Where one turn sends some rows of the set: a few examples, then the rows asked
Z_924: [  3 -11 -13 -12   0  -4  -1  -1 -14  -1  27  16  -8   4 -15  -8   0  22
 -14  12  17   0  15 -23  12  25  -4 -38  -6 -24  26  -1   2  14  -7  -6
 -20   9]
Z_647: [ 18  -8 -21  -8  13   2   4 -14  12  -7  -7 -14   3 -34   6  12 -26  19
   3   3 -30   8  -1 -12  29  -4  -1 -26  31  -8   2 -10   5  13 -18  -4
 -29  14]
Z_16: [ 19  -2   9  -3   9  20  14 -33 -17  11   8   3   7  -3  20   4 -38  26
   4  -2  -9 -29   1 -33   3  34  -7 -13  -6   9  17 -20 -11  -3  16  -6
  -7 -16]
Z_885: [  5  -9 -28  16  -2  13  -5 -22 -15  -4  23   1  -9 -19  42 -17 -20  19
 -32  14   9   8  16 -14  32  23  21 -21  28 -15  14  -2 -12   9 -16 -15
 -17  20]
Z_716: [  0  -4 -24  -7  -2   7  21 -17 -28 -11 -12   3  11  -4  34  -3 -15   8
 -11  16  29 -19   3 -56  -4   4   5  -3   4   8  34   4   0  17 -20   0
 -12 -13]
Z_608: [ -3  -7 -33  13   4  13   8 -25  21   7   3  -4  -4 -13  46   0   1  17
  -6  21 -13   6   7   1  44  14  10  -6  -1  -1  24 -15 -10  20 -30 -16
 -19   3]
Z_990: [ 15   2 -11   6   5   6  -8 -17   2  24 -23   5   8 -24  50  -1 -18  15
 -13  -9   1 -18  12 -17  38  19   4 -17   9 -10   5  10 -20  11  -1 -11
 -32  15]
Z_674: [  4  -3  17   8   8  33   3 -25   0 -16  28  -4  -9  -7  11  10 -22  14
   1   3  -6  -5 -18 -22  12  13   8  -8  -7   0  20 -14 -13   7  -3  -9
  11 -18]
Z_614: [ 22 -14  -8   2  15  13  21 -27 -22  -6  15   3  -5  14   7 -16 -37   9
 -12  19 -38  -6  11 -24   1  31  -4 -17   9  -2  30 -10  -4   6  -1 -10
   4   2]
Z_191: [  5   5 -19 -12  21  10  13 -21 -15   6   4  -3   8 -35  28   6 -10  34
   9  19 -32   1  17 -31  32   9  -6 -36  14   0   8  -5  18  34 -25  -2
 -34 -12]
Z_844: [ -3   0 -20   0  24  -6  -1   3 -13   9   8  19  -9  -5  16  -3 -17  15
 -13   8  19 -14  11 -39   8  28 -19 -29 -24 -25  18   0  -5  21  14  -4
 -18  14]
Z_305: [ 21   1  -9   2  19  11  22 -13 -11  -2   3   7   7 -23  41  12 -46  29
  -1   8  -3  -2  -4 -40  31  25  15 -25   9 -28 -10 -19  -6  10 -11  -2
 -42   9]
Z_999: [ 25  -4 -17  18  17  24   7 -25   7  13   0  -1   1  -7 -17  -4 -19  -2
  -1  13  19  -7   7  -4  22   6 -28 -13 -13 -15   2  -3   8   5  -9 -14
 -27  -3]
Z_616: [  8  -3  11   1  19  11   4 -21 -15 -21  -4  23   3  -8  15   3  -5   8
   3  13 -43  -1   9 -19  13  39 -13 -19  -9   5  26   2   4  12  -7   8
   2  -9]
Z_946: [ 10 -15 -22  -9  -9  -1  17 -17 -23 -25 -19   4  13   7  14 -11  -5   5
  -6  12  15 -16  11 -46   1  -3  -2  -5  22   6  35  -4   0  14 -22   3
 -22  -7]
Z_532: [ 22  -6  15 -12  22  26   0 -15  -8  -9   0   6   0 -19  -5  10 -17   6
   0  -3 -10   3  -4 -20   6  33   1 -13  13  -2   4  19  -2   9  -7  -7
  14  -3]
Z_490: [ -3  -9 -27  25  27   6   7 -17   7   7  16   2 -10  -9  16  -3 -30  -9
 -10  16  16  -3   2 -16  14  12 -31 -13 -27 -14  18  -9  -2   9   4  -4
 -16  11]
Z_212: [ 34  -3 -44  -9  -3  22  -3 -20  -4  12   2 -11  -6  -8  27  10  -8  17
 -10   3  -5 -10  18  -4  32  27  -1 -18  30  -7   4  11   6   8 -24 -31
 -28   6]
Z_567: [ 11  -8 -19  -4  -3   5  18 -22 -18  -1  38  -5   2 -13  40  11 -39  10
  -1  16 -22   6   5 -37  30  20   0 -49  19 -17  17  -2   1  13 -26  -1
 -39   6]
Z_588: [  0   0 -13  12  14   1   7 -24   1  -2   7  -7   2 -37  38  26 -35  26
 -22  12 -21   5 -18 -13  25  -3  12 -19  -7 -14   0 -11  -3   3 -25   4
 -26  -2]
Z_777: [  6  -9 -22   0  -7   7  17 -16 -10 -25 -10   1   9  -3  34  11 -19 -15
  -8   8  31 -17 -10 -46   2   3  -5   4   7   4  29   6  -4   6 -22   1
 -14  -7]
Z_632: [ 11  -5   1   3   5  11   2 -19  -7   8  17  11   3   0 -17   0  12  23
  -4  16  11  -4  11  -3  20   7 -17 -24 -20 -14  17  -2  11  13 -23  -1
 -34 -16]
Z_254: [  8  -9 -22  -1  -4   2  11 -26 -25 -23 -21   4  15  -5  15   1  -3   0
 -15  17  12 -15   4 -28  -2  -4  -8   3   9  13  30  10  10   4 -36   7
 -19 -17]
Z_574: [  4  -6 -11   4   8  10 -11 -21 -14  -4  18   8   1  -9  56   4  11  38
  -2   5  -2 -15  22 -15  40  31  -8 -10  13  -5   9  -8   0  16 -21  -3
 -46  -4]
Z_877: [ 14  -8 -23   2  11  13  19 -20 -12 -27 -28   1  12  -5  21   4 -12  -5
  -8  15  27 -10  -3 -38   2   2  -2  17   8   1  13   5   4  12 -31   0
 -12 -13]

Z_567 moves to Z_588
Z_777 moves to Z_254
Z_574 moves to Z_990
And these:
Z_844 moves to Z_999
Z_16 moves to Z_532

Where one turn sends some rows of the set: a few examples, then the rows asked
Z_77: [-10  11  23  19  -8  25 -23  24 -33  17   4   6  13  -1]
Z_871: [-21  -5  28   5  -3   2   6  17 -10  21   1  24  12  -6]
Z_917: [ -7  -4  13 -14   3  12 -29  -2 -18  -3  19  -8  33  14]
Z_873: [-18   0   3 -21  14   6 -13  -2 -19  -6  -2 -32  -7  -6]
Z_76: [-18  -3  55  -9  -3   3  -1  11 -39  10   6  -8   5  10]
Z_511: [-20 -11  16 -22 -12  -6 -16  -3 -16 -14  -2 -22  -1  17]
Z_683: [ -6  17  29   0 -11  -6 -15   4 -10  21   2   8 -21   1]
Z_836: [ -8   3  16  15  -1   1 -24  19 -15  17  10  20  24  -6]
Z_753: [ -7  -8  33  -8  10  -8   8   3 -28  26  12   6  23  21]
Z_292: [-22   6  -8 -18  26  -5 -16  14 -32   8  -2 -18  -1  17]
Z_883: [-15   2   4 -18  22  -4 -13   8  -5   9 -20 -24   0   6]
Z_368: [ -2 -10  14  13  29   2 -14   0 -34  15  19   1  15   4]
Z_484: [-13  -7   6  -4  -7   1 -23   8 -19 -10 -19 -21   3  32]
Z_692: [-39  -5  33 -13  25   9   0  18 -28   9   3  -3 -14  20]
Z_199: [-23 -13  20   0   2  27 -26   6 -44   2   6  -8   3  32]
Z_309: [  5  22  10   3 -10  -8   5  17 -22  -4   4  12   5  12]
Z_543: [-18  26  29 -16  -5   0 -13  34 -23  -9  14   3  -4  11]
Z_441: [-22   5  27 -24  28  -3  -4  11  -2   3  12  -1  16   2]
Z_378: [ -9   9   6 -32  -5  15   3  23 -34   8   9  10  22   8]
Z_186: [-13  -5  36  14  12  13 -20   7 -44  -2  15 -14   3  -8]
Z_494: [ -6  -1   8 -11   0   1 -21  -3  -2  -6 -14 -27   7  11]
Z_749: [-24  -4  18   1   1   3 -32  13 -18   1  19  12 -25   1]
Z_767: [ -4  -3  -1  -3  -1   7  -5  20 -48   1 -13  13  18  -4]
Z_243: [-24  -4   5 -10  17  -3 -12  21 -22   7 -28 -18  -2  29]
Z_210: [-18 -22  -5 -15   1  20 -17   0 -30  15  11  16   1   1]
Z_890: [-16 -10  13  -5  -4   6 -26   7 -36  24 -14  10 -12 -16]
Z_257: [-22   2  32   9 -11  24   6  21 -27  21  -5  10  -1  -1]
Z_506: [-22  -5   6 -18  -3 -16 -16  12 -29   0  -3 -10   2  41]

Z_511 moves to Z_873
Z_484 moves to Z_494
Z_186 moves to Z_368
And these:
Z_749 moves to Z_210
Z_836 moves to Z_871
Z_309 moves to Z_683
Z_917 moves to Z_441

Where one turn sends some rows of the set: a few examples, then the rows asked
Z_297: [-12  28 -13 -18  -7  13   5 -10  17 -27 -10   7  -2  10 -26   2  -6  -7
 -17]
Z_433: [-25 -21  -7  19  20  -3 -12   2 -15 -33  -4   3   3  -7 -31  -6  -9  -7
 -14]
Z_28: [ -9   8 -14   9  17 -19  19  14   6 -12 -11  -1  -8   9   9 -21 -18  19
 -15]
Z_125: [  8 -27 -25 -11   3   4   5   4   0  -8   8  -4 -19 -13   5 -14 -24 -19
 -17]
Z_81: [ -4   6 -11  13  21 -16  10  17   4 -16 -14  -4  -1  15  13 -23 -11  19
 -17]
Z_335: [-23 -17  -7  21  19  -1 -10   1 -15 -32  -2   5   1  -8 -31  -4 -10  -7
 -16]
Z_89: [  1  26  -8  -8   1  17  -4  -8  12 -32  -7   6   5  20 -17   4   1  -6
 -24]
Z_750: [-23 -18  -6  21  20  -2 -12   2 -15 -33  -2   5   2  -6 -31  -6 -10  -8
 -17]
Z_74: [ 21  19   8 -13 -11   6 -15  -4  -3 -15  -9  -3  -9   2  -8 -16  -9  -9
  22]
Z_369: [ 18  20   5 -14 -13   7 -11  -7  -2 -13  -6  -2 -10  -1 -10 -14 -12  -7
  22]
Z_533: [-15  -4 -12   5  13 -21  10  21   8 -14 -22  -4  -3   8   8 -34 -10  12
  -3]
Z_595: [-12   8  -4 -19  -8   9 -14   1  17 -36 -23   4  11  16 -17 -16  12 -17
  -3]
Z_754: [ 24  21   7 -10  -8   8 -16  -5  -4 -15  -6  -3  -8   5  -6 -12 -10  -7
  18]
Z_206: [-20  14 -10 -24 -13   8  -1  -5  21 -29 -20   6   2   8 -26 -10  -1 -14
  -4]
Z_322: [ 15 -34 -19  -9   8   3 -11  10  -2 -16   0  -5 -10  -6  12 -23 -10 -25
 -14]
Z_703: [-26 -18  -8  18  17  -3 -10   0 -14 -32  -2   5   0  -9 -32  -5 -12  -8
 -14]
Z_620: [ 20 -29 -18  -3  11   7  -8   8  -6 -15   7  -5 -11  -3  14 -15 -12 -20
 -23]
Z_779: [ -7  -1  -7  11  19 -20   5  20   4 -19 -19  -5   1  14  13 -30  -7  14
  -9]
Z_805: [ 20  24   4 -12 -11   7 -11  -7  -3 -12  -3  -2 -13   0 -10 -10 -15  -5
  19]
Z_646: [-27 -20  -8  19  18  -3 -10   2 -14 -32  -4   5   1  -9 -31  -7 -11  -8
 -13]
Z_409: [  6 -34 -23 -14   1   0  -2   7   2 -11   1  -4 -15 -13   8 -22 -18 -24
 -11]
Z_881: [-17   3 -16   5  13 -21  17  16   9 -12 -17  -2  -8   4   4 -28 -19  16
  -7]
Z_651: [  1  17  -2 -10   1  13 -17   0  10 -38 -16   3  13  25 -13  -7  13 -12
 -16]
Z_819: [ 24  24   6 -10  -9   9 -12  -7  -4 -13  -4  -2 -11   2  -7 -10 -12  -5
  17]
Z_617: [ 18 -23 -22  -3  10   8   0   3  -5 -11  12  -3 -15  -8   9 -10 -21 -18
 -25]

Z_335 moves to Z_750
Z_805 moves to Z_819
And these:
Z_125 moves to Z_617
Z_206 moves to Z_297
Z_81 moves to Z_779

Where one turn sends some rows of the set: a few examples, then the rows asked
Z_413: [-24 -19  -4 -14  32 -18  24 -14 -29 -26   2  14 -20  35  37  -5  -2   5
  28 -11  26  14   0  -2]
Z_850: [ -3 -15   5 -18  30 -24  12 -14 -17 -22 -16  12 -14   0 -11 -22  -3  -2
  41  -4  21   7 -36   1]
Z_130: [-20 -10   7  19  13   7   2 -25 -35   0  -9 -11 -33   7  24 -10   4  18
  16 -22   2  -1  -1 -26]
Z_813: [-22 -12   7  19  14  14   3 -30 -40   3  -9  -6 -33  10  18 -17  -5  15
  15 -22   4   4  -1 -23]
Z_180: [ -4  17   6   1   1  11  -5  -6 -26 -40 -10 -12 -45   4  12 -15  -4  -8
  11 -20  21  32 -16 -12]
Z_489: [ -7  13   0  -3   2  13  -5  -8 -33 -38 -15 -14 -44   4  10 -22  -3 -14
  23 -16  21  28 -25  -7]
Z_531: [-25   4  28 -19  35  -1   6  11  -7 -21  -4   0 -30  -1  17   6  -3  -6
   2  -4  37  36   4   0]
Z_245: [-23   8  26 -19  30   6   8  11  -9 -17   0  -1 -31   0  18   1  -3  -6
   0  -7  43  37   4   1]
Z_659: [-15 -21  -7 -16  35 -26  20 -15 -33 -26  -1  22 -28  33  28  -6  -7  -3
  23  -4  25  19  -7  -7]
Z_249: [ -7 -11  26  -5  39  -7   1 -11  -8   4 -24   7 -26 -11  21 -32 -14 -23
   9 -32  16  -6  -3 -13]
Z_203: [-17  -9  13  23  12  11   2 -22 -38   1  -8  -7 -41   4  18  -7   1  20
   6 -23   6   3  -7 -20]
Z_331: [-14 -12  21  -2  35 -10  -3 -19 -14  10 -20   8 -22 -12  22 -23 -13 -20
  17 -26  10 -13  -2  -7]
Z_766: [-23 -11   9  16   7  12   3 -24 -34   6 -10  -8 -35   7  23 -11  -1  20
  13 -21   2   1   0 -22]
Z_440: [-22   3  28 -23  35   3   6   9 -10 -21   3  -2 -38   3  16   3  -4 -11
   3  -2  39  38   3  -1]
Z_410: [-25   2  32 -22  33   8  18  10 -14 -21  -1   6 -38  -2  16   5  -5  -6
   6  -2  36  36   1   4]
Z_327: [-27   3  26 -21  27   1   7  11 -14 -23  -1  -1 -38  -1  20   7  -3 -11
   2 -11  41  33   5   3]
Z_585: [-22   6  28 -19  33   4   8  13 -11 -20  -1  -4 -38  -1  24   4 -11  -7
   1  -3  42  32   3  -2]
Z_598: [ -7 -13   9 -13  37 -25  10 -23 -21 -21 -17  10 -20  -1 -16 -17  -5  -2
  37  -5  16  -3 -32   3]
Z_269: [ -8  -3   8 -11  36 -22  12 -16 -21 -25 -13  17 -21  -4  -7 -25  -5  -3
  40  -8  19   0 -43   5]
Z_901: [  2 -12   9 -14  33 -18  11 -14 -14 -24 -11  10 -19  -2 -12 -23  -3   3
  40  -7  17   1 -44   1]
Z_263: [ -2 -15   5  -9  37 -21  12 -17 -17 -28 -13  14 -18  -5  -7 -23  -4   3
  42  -5  19  -1 -37  -1]
Z_209: [ -7  15   8 -11  -1  13  -1  -7 -35 -35 -11 -19 -44   4  20 -10  -6 -16
  23 -19  24  28 -18  -2]
Z_727: [  3 -14   9 -14  36 -23  18 -14 -17 -27 -17  15 -19   5  -8 -20  -1  -6
  41  -5  17   3 -39   2]
Z_465: [-22 -11   5  21  10  12   0 -23 -35   8  -8  -9 -26  12  17 -12   3  17
  13 -22   8   1  -4 -20]
Z_983: [-20 -16   6  18   8  14   4 -27 -38   4  -6  -5 -33   9  20 -13   2  21
  11 -14   6   2   0 -22]
Z_287: [ -4 -12   7 -18  32 -24   8 -18 -19 -28 -13  18 -23  -3  -9 -24  -5   0
  40  -1  16   4 -38   1]
Z_436: [-18   2  27 -21  37   4  13  16 -14 -20  -5  -2 -37   2  18   6  -8 -13
   1  -7  39  33   5  -8]
Z_293: [-19 -16  11  17   3   5   2 -30 -39  -2  -5  -7 -32  10  22  -8   2  16
  18 -24   5   4   4 -18]
Z_42: [-17  -9  24   4  40  -9   0 -10 -15  -2 -23   8 -29 -14  24 -33  -5 -17
  15 -36  14  -7  -3 -17]
Z_748: [-25 -23  -3 -22  40 -14  30 -10 -29 -29  -3  12 -27  30  31  -9  -1   5
  32  -5  32  19 -11  -3]

Z_983 moves to Z_531
Z_436 moves to Z_269
And these:
Z_203 moves to Z_410
Z_327 moves to Z_727
Z_440 moves to Z_263
Z_331 moves to Z_180
Z_489 moves to Z_413
Z_850 moves to Z_465
Z_209 moves to Z_659

